Each row is where one point has got to under a steady rotation. How many steps took it there?
The counts run from 0 to 497.
112	122	132	98	109	123	120	156	128	148	154	157	136	84	115	143	114	156	164	122	190	112	145	116	130	127	104	94	121	174	156	93	150	123	120	108	145	106	133	114	123	120	150	110	118	119	110	118	130	122	136	130	160	125	117	113	117	142	138	113	121	133	147	149	107	139	86 -> 290
113	129	115	129	154	119	152	166	144	125	142	112	115	117	123	96	171	101	130	149	148	129	181	140	144	159	95	105	98	125	155	130	120	108	146	146	163	112	116	103	109	136	98	110	126	133	118	83	117	129	127	122	119	116	145	131	95	138	130	127	162	138	150	139	112	159	153 -> 479
87	141	112	140	115	134	120	127	129	122	152	133	169	122	111	125	110	154	146	118	151	127	85	110	164	132	101	124	134	139	155	126	129	133	122	121	84	118	125	142	117	115	149	147	128	122	122	161	129	123	134	124	173	138	111	150	136	80	164	85	92	163	120	133	111	120	105 -> 444
116	106	131	163	140	130	143	122	164	100	126	97	132	129	100	106	151	123	162	145	115	137	152	127	135	155	87	141	96	70	144	146	92	109	150	135	132	126	131	124	114	118	115	139	121	134	113	117	109	130	120	111	107	147	120	125	83	96	127	117	160	140	128	106	163	146	146 -> 449
118	134	135	117	105	125	93	159	122	70	131	86	100	97	147	119	120	123	100	137	121	121	157	123	120	115	140	144	137	134	118	127	144	107	111	128	141	133	98	148	99	172	129	129	165	90	184	127	134	126	134	103	118	168	133	124	157	139	153	135	133	146	158	126	151	125	138 -> 179
156	163	122	149	168	140	138	104	127	153	123	127	127	157	136	120	141	151	103	117	77	129	110	141	138	136	134	110	114	77	132	156	120	143	128	157	107	124	172	134	175	93	107	128	145	141	98	114	145	133	142	154	126	133	142	95	115	128	144	155	140	100	118	119	114	109	101 -> 76
104	155	132	153	136	186	124	107	125	143	131	161	107	162	154	132	95	142	130	104	156	147	96	112	133	118	150	149	152	157	139	120	120	152	103	129	110	156	145	101	155	130	143	141	100	125	102	164	121	130	156	142	141	126	156	154	141	157	123	150	92	158	111	154	118	124	137 -> 376
92	107	162	142	124	110	155	144	155	131	106	125	147	123	112	151	146	123	151	145	145	124	133	139	131	150	121	116	105	114	160	127	94	92	117	132	142	121	117	115	102	154	117	131	105	107	119	115	109	146	135	105	129	144	110	127	88	114	167	74	126	140	97	112	145	156	158 -> 12
90	146	108	127	140	143	163	147	120	134	126	113	143	108	133	109	145	153	132	149	164	122	130	120	176	162	102	136	100	124	172	140	128	103	149	123	153	92	99	104	112	141	144	113	139	132	130	116	123	145	152	109	132	144	109	126	109	81	163	121	136	137	146	128	146	176	125 -> 30
84	134	139	115	99	153	100	135	109	131	109	141	130	133	159	150	131	153	96	135	118	133	71	103	133	94	161	131	156	172	127	107	134	122	115	115	119	136	102	126	115	175	143	134	128	119	129	141	136	132	150	135	171	126	118	147	144	121	157	132	80	128	104	122	141	118	142 -> 387
118	110	148	93	102	100	138	126	126	120	117	107	130	130	112	133	116	102	123	124	144	131	141	152	152	115	100	100	91	74	155	142	130	102	145	116	158	107	134	112	124	142	145	132	135	121	128	101	109	129	122	102	99	163	127	117	112	121	183	99	147	145	133	105	181	120	110 -> 439
122	126	141	128	145	125	141	161	116	120	105	112	97	122	154	128	162	140	98	152	150	118	159	136	126	140	138	144	124	123	163	132	122	91	124	141	168	116	104	111	112	166	114	111	131	114	160	119	115	146	157	117	99	158	133	120	116	114	157	124	138	117	124	136	158	176	171 -> 192
124	95	155	166	144	112	128	122	156	92	126	98	124	123	119	113	135	124	172	144	133	121	180	138	125	139	102	138	100	78	143	132	86	100	135	137	149	144	151	136	123	106	117	141	115	137	127	128	125	135	131	111	89	160	127	109	110	108	130	126	166	144	131	128	169	136	154 -> 10
130	126	164	122	120	132	167	123	138	139	127	133	91	130	103	132	132	93	134	108	188	118	168	140	121	121	117	149	116	119	145	131	122	114	118	124	153	127	136	102	127	163	143	121	107	81	125	105	92	141	129	95	94	155	145	132	105	154	155	102	140	153	117	127	148	149	120 -> 164
139	147	157	134	132	129	171	136	159	154	144	141	108	127	110	135	153	75	127	100	152	136	163	148	120	140	142	115	113	128	133	120	114	132	101	151	134	117	140	122	126	143	116	116	114	92	118	83	97	131	132	122	114	115	145	108	94	173	127	95	143	144	127	143	94	141	130 -> 327
107	153	122	176	165	133	151	132	160	153	109	136	154	143	132	125	122	108	137	144	122	146	122	138	126	176	123	109	94	77	164	144	104	130	119	172	124	114	134	116	133	98	98	131	110	119	114	105	115	137	149	132	124	131	144	131	98	143	141	119	140	146	108	128	95	137	164 -> 50
117	104	162	150	101	112	95	140	170	94	147	122	117	96	100	132	122	105	158	132	132	121	162	105	80	123	142	144	152	156	109	101	109	120	101	129	123	161	129	151	92	144	123	145	103	84	135	121	108	119	114	119	135	127	122	132	118	152	97	113	130	162	124	128	117	133	147 -> 148
133	89	152	132	132	95	103	111	122	136	100	131	131	151	117	133	144	141	130	128	78	127	115	152	129	122	99	86	106	62	134	148	104	118	137	139	119	125	173	133	142	102	100	133	112	160	102	118	141	141	119	141	133	132	132	108	106	120	165	134	137	91	99	94	140	106	115 -> 257
164	95	138	142	110	106	91	126	133	89	121	97	94	111	122	94	140	111	130	138	106	122	174	129	114	147	126	164	152	98	112	147	101	120	119	139	132	148	142	160	101	138	120	141	126	93	164	127	116	147	128	116	114	161	113	134	117	111	121	136	153	132	132	117	136	141	135 -> 161
125	117	126	146	163	122	115	118	117	98	134	98	121	158	143	89	149	96	106	112	89	141	125	148	170	107	128	108	122	90	123	144	104	131	163	135	135	146	146	147	151	100	96	150	135	170	115	121	148	121	120	155	109	118	150	119	149	112	138	155	150	133	134	135	162	99	152 -> 228
156	117	133	89	123	132	130	138	110	147	116	143	81	132	122	128	145	135	118	117	139	126	155	136	134	107	106	100	112	124	136	133	150	126	146	119	177	116	146	104	141	133	122	86	129	152	101	89	137	143	126	139	121	115	141	111	107	165	141	174	152	90	132	121	137	131	105 -> 96
117	141	118	123	91	148	107	129	121	101	156	113	130	108	127	118	127	146	105	125	146	123	105	112	145	137	142	167	167	159	128	134	132	130	121	112	92	128	101	135	99	166	161	142	140	84	161	152	116	142	141	119	162	146	107	150	148	95	144	103	94	160	129	123	116	147	112 -> 168
113	119	131	111	116	107	97	145	136	111	113	126	127	156	106	139	130	103	103	106	78	148	109	141	127	70	109	64	102	100	117	131	133	125	138	130	120	144	137	135	125	138	108	145	124	156	113	115	133	117	97	125	147	111	149	136	134	154	167	109	112	144	112	99	140	73	142 -> 245
115	97	168	167	131	135	117	114	136	146	92	159	111	162	139	141	119	129	151	131	130	141	121	126	104	128	137	137	135	119	148	114	86	116	106	131	134	162	149	105	128	129	116	137	68	135	95	146	112	146	149	139	124	130	140	143	110	142	134	133	116	134	67	128	136	137	159 -> 394
115	164	73	142	136	175	106	127	134	107	158	113	133	130	130	78	128	158	102	126	85	148	98	95	145	139	108	135	130	119	113	146	142	149	146	145	92	130	124	139	132	125	128	129	158	156	114	132	151	119	121	150	152	116	138	145	120	120	114	173	122	124	151	116	108	116	115 -> 74
112	132	144	110	127	150	146	129	127	146	130	135	146	85	130	142	98	158	167	136	169	117	127	113	140	135	118	115	87	117	151	127	138	115	133	117	160	111	141	125	150	88	151	116	138	135	94	102	143	123	148	119	112	146	124	78	114	131	125	163	152	114	156	140	158	114	83 -> 278
111	86	145	139	115	99	103	149	154	113	148	137	145	114	87	135	149	132	172	117	126	125	152	119	115	99	101	74	128	168	128	95	110	121	135	116	130	146	137	140	115	122	107	133	113	139	95	113	130	105	97	139	155	96	123	124	108	146	125	98	124	148	134	129	121	116	128 -> 272
88	134	113	106	101	122	103	155	124	86	147	100	156	84	139	121	107	122	118	129	142	122	122	122	156	110	132	112	121	145	135	128	144	114	136	121	134	118	98	157	112	128	149	141	174	121	164	125	141	115	127	108	135	154	117	113	161	111	163	112	126	165	172	136	149	103	118 -> 16
144	132	114	133	156	116	114	157	142	100	134	103	101	131	123	96	164	121	110	136	89	132	175	130	119	131	98	95	102	91	119	138	130	121	144	151	150	133	148	134	138	122	85	114	152	150	119	100	143	119	111	138	114	126	156	118	112	161	122	162	171	123	153	115	134	122	135 -> 66
89	118	111	103	120	127	76	173	110	106	124	124	129	111	158	124	120	156	105	140	123	134	116	111	127	89	127	83	122	157	128	112	145	110	136	120	156	132	94	132	115	143	118	124	160	158	147	134	162	112	123	133	160	123	140	126	155	138	153	157	117	131	156	135	150	91	150 -> 235
129	167	116	113	123	158	102	158	118	97	155	122	81	130	149	118	119	131	95	101	151	124	137	118	120	90	148	132	146	185	102	117	161	135	115	118	131	137	130	126	139	165	138	129	151	109	146	128	130	120	137	126	140	131	168	133	158	180	131	154	108	153	150	152	124	118	131 -> 359
117	197	91	109	137	136	130	153	124	127	181	122	139	127	114	119	132	148	109	110	147	120	116	121	142	105	110	94	112	153	137	129	168	142	129	131	94	104	129	123	146	149	134	130	154	127	128	114	137	96	122	136	154	137	154	133	134	139	164	98	97	157	155	136	98	115	97 -> 483
141	96	162	107	92	125	97	132	140	107	120	118	103	95	109	142	140	132	123	137	95	111	147	108	103	108	129	133	122	123	93	132	129	111	128	116	151	141	133	151	123	157	122	110	142	99	127	89	139	135	115	126	118	142	112	96	109	160	115	170	162	87	144	89	165	113	105 -> 123
135	103	132	135	114	109	117	136	162	107	126	113	123	88	89	121	131	133	148	148	97	122	170	118	103	143	75	120	91	85	117	134	118	109	138	129	141	136	147	141	113	129	113	117	136	118	119	91	130	129	114	124	106	140	113	102	86	130	118	150	170	105	133	88	148	126	106 -> 286
129	115	157	119	138	159	143	101	101	142	125	137	113	138	148	140	111	173	149	106	172	118	118	130	148	109	131	149	130	138	146	120	125	116	130	102	150	141	151	93	167	125	154	133	108	155	94	151	140	135	163	129	110	158	138	108	132	119	145	157	125	125	122	145	176	131	109 -> 402
